In the data rows, 500 means zero.
A hidden rule labels the rows of this table. It goes by one to three of the table's principal directions, not those with the most spread.
np.array([489, 745, 470, 476, 403, 536, 431, 532, 612, 492, 482, 451, 494, 311, 523, 452, 577, 382,
          438, 386, 445, 557, 505, 314, 452, 397, 384, 555, 490, 435, 479, 429]) goat
np.array([620, 414, 439, 409, 518, 494, 431, 479, 327, 589, 472, 671, 617, 584, 269, 547, 246, 503,
          345, 370, 480, 662, 563, 454, 593, 583, 322, 490, 597, 381, 267, 544]) goat
np.array([438, 561, 393, 566, 406, 355, 476, 493, 714, 547, 552, 690, 618, 406, 259, 561, 576, 223,
          455, 326, 446, 628, 517, 272, 484, 514, 363, 623, 546, 362, 217, 421]) goat
np.array([608, 762, 447, 506, 452, 479, 278, 594, 641, 643, 561, 582, 438, 439, 368, 414, 481, 424,
          516, 556, 555, 639, 359, 227, 154, 399, 620, 521, 367, 521, 300, 327]) bell
np.array([591, 43, 524, 453, 676, 567, 455, 421, 66, 568, 442, 544, 536, 780, 373, 512, 27, 810,
          461, 637, 554, 573, 502, 793, 604, 681, 485, 371, 639, 552, 391, 596]) goat
np.array([432, 983, 419, 548, 367, 522, 368, 565, 749, 434, 464, 333, 399, 191, 483, 411, 757, 239,
          438, 495, 415, 480, 361, 192, 266, 377, 477, 633, 428, 530, 496, 312]) crow
np.array([533, 297, 513, 458, 548, 502, 560, 473, 341, 509, 496, 543, 467, 616, 474, 579, 404, 653,
          541, 561, 568, 472, 531, 616, 547, 585, 480, 458, 449, 523, 476, 562]) goat
np.array([556, 358, 456, 482, 551, 530, 460, 444, 299, 443, 459, 464, 546, 567, 352, 565, 286, 590,
          307, 530, 505, 571, 417, 486, 582, 621, 283, 494, 567, 427, 418, 471]) goat
np.array([542, 632, 534, 427, 464, 513, 582, 569, 591, 524, 490, 556, 552, 488, 653, 494, 623, 322,
          588, 505, 500, 494, 571, 480, 568, 419, 616, 510, 614, 551, 569, 510]) mask
np.array([465, 525, 478, 521, 463, 415, 507, 512, 580, 551, 513, 594, 527, 491, 464, 476, 559, 423,
          560, 406, 478, 521, 591, 490, 524, 471, 527, 500, 519, 494, 471, 526]) mask
np.array([439, 980, 425, 610, 386, 416, 382, 592, 838, 489, 502, 445, 599, 294, 515, 328, 728, 79,
          413, 426, 367, 590, 399, 197, 420, 324, 550, 594, 698, 503, 505, 301]) mask
np.array([900, 551, 524, 354, 644, 763, 353, 520, 271, 302, 409, 280, 555, 682, 465, 588, 191, 521,
          113, 903, 622, 595, 78, 349, 478, 599, 469, 450, 672, 485, 747, 314]) crow
np.array([459, 354, 525, 479, 524, 558, 488, 444, 358, 501, 473, 442, 385, 492, 498, 506, 413, 738,
          540, 469, 509, 437, 578, 649, 476, 538, 452, 457, 345, 505, 531, 599]) bell
np.array([506, 351, 519, 497, 556, 543, 535, 434, 344, 426, 470, 434, 511, 565, 492, 531, 402, 655,
          411, 489, 489, 445, 500, 629, 633, 589, 406, 456, 510, 460, 611, 585]) crow
np.array([431, 573, 465, 557, 463, 436, 507, 497, 619, 493, 522, 524, 509, 438, 445, 505, 612, 396,
          501, 439, 459, 484, 502, 439, 473, 496, 492, 554, 477, 479, 449, 482]) crow
np.array([506, 434, 479, 476, 485, 476, 548, 467, 457, 495, 499, 571, 500, 514, 415, 575, 506, 544,
          497, 418, 505, 462, 559, 518, 570, 571, 416, 506, 429, 444, 482, 579]) crow
np.array([340, 696, 598, 542, 437, 528, 616, 547, 806, 472, 546, 403, 512, 321, 849, 412, 817, 309,
          642, 431, 418, 415, 594, 524, 498, 299, 666, 558, 538, 535, 658, 505]) mask
np.array([500, 549, 451, 501, 463, 522, 416, 468, 482, 465, 483, 459, 539, 403, 394, 503, 415, 490,
          316, 377, 446, 602, 475, 368, 516, 500, 258, 536, 510, 363, 412, 450]) goat
np.array([418, 656, 490, 542, 419, 448, 509, 524, 680, 526, 518, 528, 501, 374, 547, 440, 671, 370,
          586, 385, 446, 477, 571, 438, 486, 415, 542, 535, 490, 495, 521, 501]) bell
np.array([301, 524, 483, 612, 443, 256, 584, 566, 689, 712, 537, 741, 590, 517, 570, 329, 670, 265,
          846, 365, 419, 514, 761, 625, 578, 385, 776, 481, 712, 660, 369, 565]) bell
np.array([399, 555, 510, 562, 468, 470, 532, 497, 548, 523, 517, 487, 501, 428, 575, 423, 585, 512,
          577, 411, 445, 439, 550, 537, 547, 466, 516, 499, 502, 513, 528, 543]) goat
np.array([394, 334, 585, 531, 536, 422, 712, 530, 548, 531, 527, 551, 518, 621, 758, 490, 644, 470,
          782, 603, 540, 389, 633, 743, 631, 463, 753, 452, 619, 669, 621, 578]) mask
np.array([533, 652, 516, 354, 385, 567, 460, 555, 463, 582, 440, 494, 319, 352, 630, 445, 549, 627,
          674, 400, 546, 478, 700, 480, 421, 359, 479, 445, 304, 552, 584, 561]) bell
np.array([582, 111, 624, 421, 621, 710, 524, 379, 279, 374, 481, 351, 465, 610, 594, 608, 239, 866,
          385, 548, 564, 471, 499, 740, 592, 582, 389, 409, 402, 382, 728, 627]) goat
np.array([472, 699, 447, 472, 338, 425, 447, 559, 721, 703, 601, 750, 460, 300, 388, 504, 632, 402,
          667, 265, 513, 582, 615, 247, 300, 400, 458, 592, 262, 401, 154, 479]) mask
np.array([501, 361, 515, 495, 548, 525, 568, 450, 394, 439, 495, 475, 526, 562, 485, 572, 449, 591,
          433, 506, 499, 450, 487, 585, 606, 592, 417, 494, 502, 460, 530, 560]) goat
np.array([455, 342, 494, 497, 488, 421, 531, 461, 527, 602, 523, 694, 566, 540, 404, 515, 458, 487,
          583, 303, 463, 545, 707, 602, 581, 516, 501, 488, 510, 430, 393, 634]) crow
np.array([441, 548, 481, 533, 438, 450, 492, 500, 646, 519, 528, 551, 516, 414, 478, 497, 583, 401,
          534, 394, 473, 536, 557, 425, 475, 448, 470, 540, 478, 444, 452, 480]) bell
np.array([591, 346, 561, 399, 553, 608, 525, 472, 370, 468, 479, 463, 401, 578, 544, 587, 421, 700,
          518, 574, 583, 441, 530, 628, 473, 540, 528, 446, 348, 505, 618, 589]) bell
np.array([439, 747, 421, 581, 429, 444, 411, 513, 616, 471, 483, 450, 571, 354, 423, 407, 568, 317,
          359, 375, 384, 564, 447, 313, 515, 450, 370, 560, 609, 438, 458, 405]) crow
np.array([649, 430, 571, 326, 530, 614, 574, 534, 308, 549, 467, 546, 435, 596, 628, 555, 423, 671,
          608, 579, 605, 443, 581, 614, 548, 513, 570, 421, 430, 563, 587, 611]) mask
np.array([569, 463, 472, 477, 518, 516, 515, 485, 351, 469, 512, 496, 538, 545, 430, 574, 402, 605,
          361, 522, 534, 520, 392, 420, 570, 595, 311, 503, 482, 428, 410, 473]) goat
np.array([529, 600, 452, 492, 479, 521, 433, 505, 488, 501, 512, 487, 485, 438, 390, 527, 474, 490,
          392, 498, 499, 541, 398, 350, 406, 527, 386, 553, 428, 448, 351, 425]) goat
np.array([582, 461, 440, 483, 547, 466, 502, 508, 285, 545, 516, 580, 594, 616, 352, 551, 331, 556,
          350, 539, 521, 572, 386, 417, 577, 625, 339, 506, 579, 468, 245, 456]) mask
np.array([441, 589, 568, 537, 478, 501, 565, 514, 692, 461, 529, 451, 509, 446, 692, 449, 692, 420,
          581, 455, 465, 422, 559, 551, 526, 396, 645, 494, 504, 510, 717, 543]) crow
np.array([402, 428, 541, 518, 476, 441, 596, 513, 603, 548, 524, 560, 459, 498, 623, 489, 634, 479,
          721, 481, 516, 437, 648, 622, 504, 440, 648, 485, 468, 577, 543, 564]) goat
np.array([572, 506, 588, 470, 583, 624, 543, 496, 397, 395, 473, 327, 500, 573, 695, 473, 479, 626,
          418, 616, 507, 402, 417, 623, 588, 504, 575, 431, 543, 537, 788, 547]) bell
np.array([681, 266, 596, 406, 693, 739, 495, 437, 220, 232, 417, 155, 466, 698, 622, 622, 254, 730,
          179, 846, 590, 487, 263, 645, 538, 594, 430, 426, 554, 501, 826, 439]) bell
np.array([460, 455, 565, 533, 535, 521, 542, 494, 444, 471, 501, 393, 440, 531, 673, 430, 526, 675,
          576, 542, 514, 394, 517, 649, 547, 471, 583, 422, 459, 570, 709, 563]) crow
np.array([327, 638, 457, 651, 451, 293, 597, 531, 698, 485, 532, 530, 618, 473, 559, 413, 747, 263,
          535, 395, 394, 470, 560, 478, 644, 439, 542, 532, 681, 537, 529, 473]) mask
np.array([492, 490, 521, 468, 463, 529, 515, 490, 518, 535, 514, 543, 452, 441, 517, 516, 526, 563,
          583, 416, 509, 463, 577, 516, 484, 489, 493, 501, 381, 468, 502, 571]) goat
np.array([467, 354, 490, 569, 581, 465, 503, 470, 426, 485, 475, 497, 647, 615, 462, 460, 353, 420,
          416, 557, 444, 575, 457, 596, 634, 558, 507, 487, 787, 522, 451, 472]) goat
np.array([331, 578, 474, 591, 421, 320, 586, 525, 656, 585, 545, 621, 526, 440, 542, 424, 714, 399,
          669, 314, 432, 454, 682, 526, 571, 428, 553, 512, 506, 530, 450, 564]) crow
np.array([540, 408, 581, 538, 676, 548, 554, 540, 220, 387, 457, 207, 419, 747, 766, 421, 424, 755,
          471, 923, 592, 370, 295, 733, 529, 531, 694, 359, 603, 770, 786, 433]) bell
np.array([527, 330, 566, 465, 544, 520, 579, 483, 527, 484, 541, 532, 424, 593, 556, 606, 550, 596,
          614, 592, 595, 420, 531, 620, 436, 525, 639, 480, 341, 527, 585, 564]) bell
np.array([577, 859, 476, 351, 365, 562, 408, 648, 515, 703, 440, 591, 371, 324, 592, 369, 561, 389,
          764, 521, 538, 533, 587, 343, 316, 339, 645, 503, 469, 676, 369, 445]) mask
np.array([549, 432, 486, 482, 541, 553, 455, 470, 341, 454, 456, 427, 497, 539, 443, 511, 350, 607,
          388, 552, 509, 520, 430, 516, 534, 566, 393, 474, 528, 484, 512, 487]) bell
np.array([509, 547, 562, 403, 450, 635, 479, 499, 520, 478, 480, 397, 368, 364, 650, 500, 532, 628,
          547, 444, 526, 471, 588, 506, 410, 396, 459, 485, 310, 466, 625, 538]) goat
np.array([552, 423, 506, 451, 498, 582, 443, 442, 451, 456, 503, 472, 485, 458, 422, 570, 385, 628,
          359, 398, 504, 550, 503, 460, 485, 526, 312, 505, 374, 341, 493, 528]) bell
np.array([546, 492, 544, 505, 594, 558, 520, 526, 342, 405, 471, 301, 505, 614, 673, 457, 431, 603,
          388, 719, 533, 476, 352, 568, 558, 499, 523, 434, 622, 599, 661, 425]) goat
np.array([536, 252, 633, 421, 551, 523, 637, 511, 453, 586, 531, 603, 447, 659, 731, 515, 494, 691,
          794, 554, 612, 413, 693, 783, 563, 458, 756, 375, 431, 598, 681, 675]) goat
np.array([785, 345, 534, 360, 595, 570, 489, 530, 322, 498, 446, 576, 478, 766, 464, 591, 321, 578,
          551, 777, 679, 501, 418, 581, 511, 592, 698, 385, 547, 607, 688, 519]) mask
np.array([556, 497, 593, 468, 554, 615, 516, 522, 495, 453, 487, 376, 447, 538, 705, 465, 506, 564,
          562, 669, 550, 433, 440, 600, 461, 448, 685, 447, 509, 591, 732, 499]) goat
np.array([546, 705, 453, 368, 380, 462, 414, 605, 363, 690, 402, 580, 282, 424, 549, 352, 516, 631,
          788, 451, 562, 477, 731, 509, 405, 374, 585, 385, 359, 702, 523, 560]) mask
np.array([447, 680, 445, 549, 432, 431, 461, 541, 632, 548, 511, 551, 561, 399, 458, 436, 579, 299,
          505, 428, 438, 567, 491, 353, 476, 441, 487, 560, 599, 496, 373, 418]) goat
np.array([506, 383, 547, 468, 515, 540, 537, 471, 456, 488, 513, 489, 453, 523, 558, 540, 478, 650,
          528, 470, 535, 462, 564, 591, 516, 504, 480, 465, 387, 466, 575, 578]) bell
np.array([555, 683, 555, 439, 456, 650, 373, 544, 553, 583, 498, 453, 445, 356, 626, 368, 452, 540,
          562, 457, 489, 543, 507, 436, 357, 358, 579, 479, 443, 498, 537, 487]) mask
np.array([545, 374, 508, 414, 510, 529, 498, 483, 370, 569, 474, 587, 494, 546, 460, 526, 366, 601,
          529, 434, 519, 542, 624, 581, 543, 522, 452, 462, 481, 478, 430, 588]) goat
np.array([430, 478, 514, 518, 444, 388, 522, 528, 666, 613, 548, 643, 460, 491, 542, 460, 617, 464,
          722, 396, 520, 510, 693, 551, 439, 397, 649, 473, 418, 535, 493, 555]) mask
np.array([461, 297, 571, 508, 556, 405, 671, 525, 458, 546, 511, 578, 475, 694, 678, 497, 578, 576,
          771, 616, 579, 380, 638, 769, 611, 503, 761, 399, 545, 680, 656, 615]) crow
np.array([526, 577, 502, 478, 491, 562, 451, 494, 473, 468, 484, 427, 484, 444, 507, 482, 472, 546,
          404, 458, 474, 507, 475, 458, 486, 484, 421, 501, 462, 451, 537, 496]) bell
np.array([424, 401, 544, 489, 488, 509, 593, 469, 541, 492, 530, 513, 433, 467, 566, 564, 596, 583,
          602, 438, 511, 414, 607, 598, 491, 500, 510, 517, 343, 481, 515, 593]) goat
np.array([493, 414, 484, 432, 474, 481, 547, 477, 492, 540, 512, 617, 454, 490, 401, 614, 524, 526,
          540, 402, 521, 492, 626, 515, 468, 542, 436, 541, 346, 446, 358, 580]) goat
np.array([343, 372, 458, 647, 568, 311, 620, 486, 542, 481, 521, 547, 587, 636, 434, 518, 606, 335,
          537, 591, 449, 452, 486, 622, 580, 591, 616, 542, 677, 612, 392, 478]) bell
np.array([642, 849, 471, 497, 554, 586, 333, 614, 430, 522, 465, 361, 522, 515, 521, 350, 419, 379,
          350, 764, 491, 568, 192, 314, 330, 456, 639, 507, 675, 649, 445, 284]) mask
np.array([511, 590, 405, 580, 554, 435, 482, 496, 492, 398, 533, 439, 541, 548, 276, 607, 542, 382,
          236, 639, 485, 506, 224, 317, 407, 640, 392, 614, 490, 473, 298, 340]) goat
np.array([446, 587, 443, 548, 437, 419, 453, 504, 585, 546, 506, 572, 569, 424, 415, 442, 519, 382,
          481, 351, 433, 574, 550, 403, 536, 466, 420, 526, 575, 443, 404, 478]) crow
np.array([428, 485, 495, 515, 458, 487, 547, 476, 593, 493, 533, 534, 505, 416, 484, 555, 582, 455,
          516, 399, 476, 489, 547, 464, 498, 499, 422, 564, 431, 424, 418, 516]) goat
np.array([478, 493, 544, 514, 499, 558, 525, 482, 605, 435, 518, 434, 499, 449, 580, 526, 564, 460,
          500, 517, 496, 472, 471, 503, 479, 472, 529, 530, 480, 466, 593, 490]) goat
np.array([406, 665, 511, 561, 434, 477, 489, 523, 690, 530, 530, 492, 497, 363, 587, 403, 657, 396,
          592, 402, 438, 472, 542, 453, 454, 395, 578, 530, 488, 503, 535, 494]) bell
np.array([514, 564, 511, 397, 381, 597, 400, 499, 492, 613, 467, 544, 339, 302, 516, 440, 458, 660,
          678, 317, 522, 504, 682, 473, 390, 403, 439, 465, 268, 461, 506, 590]) bell
np.array([464, 432, 636, 481, 572, 571, 705, 518, 563, 377, 511, 347, 413, 578, 837, 563, 728, 525,
          654, 732, 567, 283, 491, 717, 511, 468, 774, 484, 452, 661, 814, 552]) goat
np.array([385, 252, 686, 526, 620, 577, 717, 469, 386, 445, 501, 344, 492, 631, 937, 424, 542, 736,
          686, 593, 495, 296, 623, 939, 722, 466, 724, 372, 594, 645, 858, 691]) mask
Which label does each new row get?
np.array([478, 542, 506, 525, 489, 546, 473, 479, 532, 436, 480, 412, 542, 430, 539, 465, 487, 464,
          412, 457, 447, 520, 469, 470, 557, 474, 421, 511, 578, 443, 583, 476]) ~ bell
np.array([411, 335, 526, 556, 540, 289, 692, 547, 515, 577, 527, 644, 489, 717, 617, 494, 666, 487,
          809, 606, 566, 377, 661, 747, 603, 507, 802, 418, 563, 723, 579, 595]) ~ mask
np.array([473, 572, 408, 577, 509, 393, 488, 507, 499, 455, 486, 503, 619, 531, 349, 505, 500, 317,
          329, 519, 438, 566, 389, 383, 572, 565, 391, 558, 688, 487, 364, 390]) ~ bell
np.array([549, 511, 488, 484, 496, 549, 436, 478, 446, 458, 477, 444, 535, 472, 468, 493, 393, 542,
          357, 453, 483, 570, 461, 435, 542, 498, 349, 487, 533, 410, 530, 472]) ~ bell
np.array([581, 477, 570, 384, 473, 592, 539, 502, 492, 522, 502, 537, 430, 483, 612, 540, 520, 627,
          599, 434, 558, 443, 620, 561, 508, 458, 538, 452, 342, 466, 647, 622]) ~ bell
np.array([553, 306, 578, 516, 664, 504, 595, 509, 205, 406, 472, 309, 402, 788, 699, 486, 433, 832,
          517, 827, 618, 341, 396, 783, 576, 575, 662, 336, 494, 715, 804, 534]) ~ mask
np.array([443, 481, 540, 492, 455, 507, 534, 484, 580, 508, 505, 506, 438, 429, 592, 485, 591, 553,
          626, 399, 496, 437, 636, 575, 507, 440, 537, 480, 393, 488, 619, 589]) ~ crow
np.array([523, 454, 476, 537, 537, 518, 473, 465, 454, 432, 493, 448, 562, 529, 417, 529, 416, 488,
          359, 548, 486, 526, 371, 459, 542, 577, 407, 521, 578, 450, 484, 448]) ~ bell
np.array([536, 249, 595, 375, 490, 592, 509, 467, 465, 589, 523, 581, 315, 509, 578, 572, 431, 795,
          734, 445, 623, 469, 720, 674, 370, 451, 578, 421, 170, 479, 562, 660]) ~ bell
np.array([573, 407, 406, 433, 502, 417, 454, 482, 245, 591, 461, 650, 510, 600, 249, 543, 304, 639,
          412, 385, 513, 578, 594, 494, 577, 612, 297, 455, 466, 455, 290, 570]) ~ mask
np.array([510, 739, 451, 477, 395, 516, 353, 536, 608, 598, 514, 550, 485, 311, 423, 420, 500, 425,
          469, 327, 451, 618, 528, 282, 360, 393, 401, 546, 424, 411, 332, 438]) ~ goat
np.array([437, 648, 436, 583, 477, 424, 476, 512, 564, 481, 498, 482, 595, 447, 439, 440, 552, 335,
          387, 446, 408, 542, 439, 389, 552, 496, 427, 552, 647, 479, 418, 424]) ~ bell
np.array([415, 415, 493, 587, 530, 411, 562, 474, 557, 463, 507, 515, 588, 562, 488, 497, 546, 396,
          490, 490, 449, 488, 519, 578, 605, 530, 539, 510, 640, 509, 527, 511]) ~ crow
np.array([493, 372, 505, 497, 515, 513, 503, 455, 446, 493, 504, 514, 478, 516, 443, 544, 437, 598,
          498, 473, 514, 489, 523, 556, 507, 552, 447, 492, 430, 460, 481, 549]) ~ bell
np.array([492, 271, 476, 486, 525, 388, 549, 464, 435, 597, 529, 714, 503, 633, 328, 588, 443, 575,
          587, 413, 534, 507, 653, 618, 524, 593, 517, 478, 410, 479, 345, 625]) ~ mask
np.array([645, 306, 539, 412, 609, 695, 451, 404, 186, 312, 434, 269, 479, 589, 478, 607, 215, 818,
          158, 578, 538, 516, 367, 563, 592, 619, 214, 437, 445, 363, 675, 517]) ~ bell
np.array([453, 292, 514, 550, 544, 437, 557, 452, 449, 481, 498, 526, 537, 607, 495, 511, 452, 565,
          539, 500, 505, 476, 556, 651, 624, 554, 517, 449, 566, 510, 572, 565]) ~ mask
np.array([557, 375, 519, 430, 479, 526, 479, 484, 461, 581, 508, 615, 435, 516, 457, 538, 419, 635,
          623, 440, 571, 513, 611, 546, 460, 505, 513, 454, 355, 468, 486, 586]) ~ crow
np.array([490, 162, 616, 448, 584, 562, 611, 448, 329, 500, 501, 472, 365, 641, 666, 549, 433, 850,
          693, 577, 601, 357, 640, 837, 538, 538, 628, 378, 325, 580, 698, 685]) ~ bell
np.array([424, 585, 360, 611, 462, 364, 416, 469, 507, 492, 505, 537, 590, 444, 218, 492, 472, 385,
          296, 370, 400, 593, 422, 321, 520, 579, 259, 581, 565, 399, 246, 410]) ~ crow
np.array([520, 770, 458, 527, 469, 504, 411, 560, 601, 493, 494, 442, 561, 414, 487, 424, 544, 291,
          379, 532, 442, 583, 367, 298, 426, 432, 490, 562, 628, 505, 426, 349]) ~ goat
np.array([519, 432, 471, 507, 519, 538, 473, 451, 430, 457, 491, 489, 557, 491, 384, 550, 385, 513,
          364, 477, 479, 545, 425, 453, 552, 583, 341, 532, 544, 404, 419, 481]) ~ goat
np.array([430, 645, 426, 565, 437, 425, 457, 498, 614, 500, 522, 523, 530, 388, 372, 491, 588, 368,
          420, 384, 430, 536, 473, 343, 457, 496, 389, 580, 482, 430, 360, 440]) ~ bell
np.array([423, 999, 431, 560, 325, 474, 291, 596, 868, 650, 527, 561, 580, 161, 482, 267, 634, 103,
          518, 268, 341, 687, 511, 147, 309, 252, 524, 615, 623, 443, 281, 334]) ~ mask
np.array([525, 488, 524, 462, 458, 568, 432, 490, 537, 551, 508, 523, 425, 417, 508, 485, 458, 581,
          593, 451, 533, 517, 545, 480, 399, 453, 511, 485, 370, 466, 512, 524]) ~ bell
np.array([501, 563, 485, 490, 461, 529, 454, 489, 519, 480, 504, 463, 478, 414, 477, 505, 498, 528,
          427, 423, 486, 528, 491, 411, 466, 478, 378, 521, 424, 421, 483, 479]) ~ bell
np.array([513, 359, 530, 461, 495, 534, 494, 480, 559, 563, 520, 609, 522, 499, 476, 538, 428, 471,
          591, 461, 523, 565, 580, 535, 468, 487, 544, 510, 502, 452, 422, 532]) ~ goat
np.array([451, 449, 521, 538, 507, 505, 532, 466, 554, 454, 513, 471, 511, 482, 524, 515, 540, 502,
          496, 467, 477, 463, 509, 541, 535, 508, 492, 512, 490, 463, 565, 529]) ~ bell
np.array([426, 634, 438, 605, 485, 402, 493, 512, 618, 460, 514, 481, 600, 467, 434, 464, 598, 288,
          395, 482, 415, 533, 415, 387, 529, 497, 468, 567, 647, 490, 431, 402]) ~ bell
np.array([414, 451, 537, 514, 465, 495, 516, 510, 604, 601, 512, 577, 499, 441, 592, 429, 523, 441,
          714, 446, 482, 517, 631, 579, 481, 418, 632, 496, 552, 548, 462, 538]) ~ mask
np.array([427, 362, 465, 556, 510, 307, 599, 507, 493, 548, 515, 635, 548, 640, 456, 516, 550, 463,
          601, 481, 514, 497, 620, 600, 613, 534, 550, 465, 578, 565, 449, 542]) ~ mask
np.array([485, 607, 505, 628, 599, 470, 565, 494, 520, 274, 484, 265, 632, 604, 588, 472, 608, 373,
          227, 658, 422, 414, 262, 509, 670, 552, 522, 504, 742, 530, 777, 415]) ~ mask
np.array([377, 999, 314, 705, 432, 272, 424, 609, 784, 500, 565, 502, 595, 372, 272, 434, 803, 8,
          332, 577, 380, 552, 194, 78, 297, 496, 513, 711, 633, 571, 122, 180]) ~ goat
np.array([575, 344, 575, 433, 563, 582, 555, 480, 374, 483, 491, 477, 429, 607, 592, 545, 440, 703,
          575, 593, 580, 406, 524, 668, 526, 543, 594, 421, 405, 543, 669, 605]) ~ crow
np.array([428, 393, 537, 486, 444, 452, 557, 487, 595, 583, 526, 622, 412, 467, 551, 506, 598, 572,
          755, 375, 531, 437, 723, 621, 478, 447, 603, 467, 334, 512, 548, 636]) ~ mask
np.array([385, 418, 538, 571, 514, 398, 656, 494, 562, 470, 529, 509, 527, 560, 634, 495, 660, 497,
          611, 479, 484, 391, 596, 651, 636, 495, 593, 474, 536, 555, 629, 581]) ~ crow
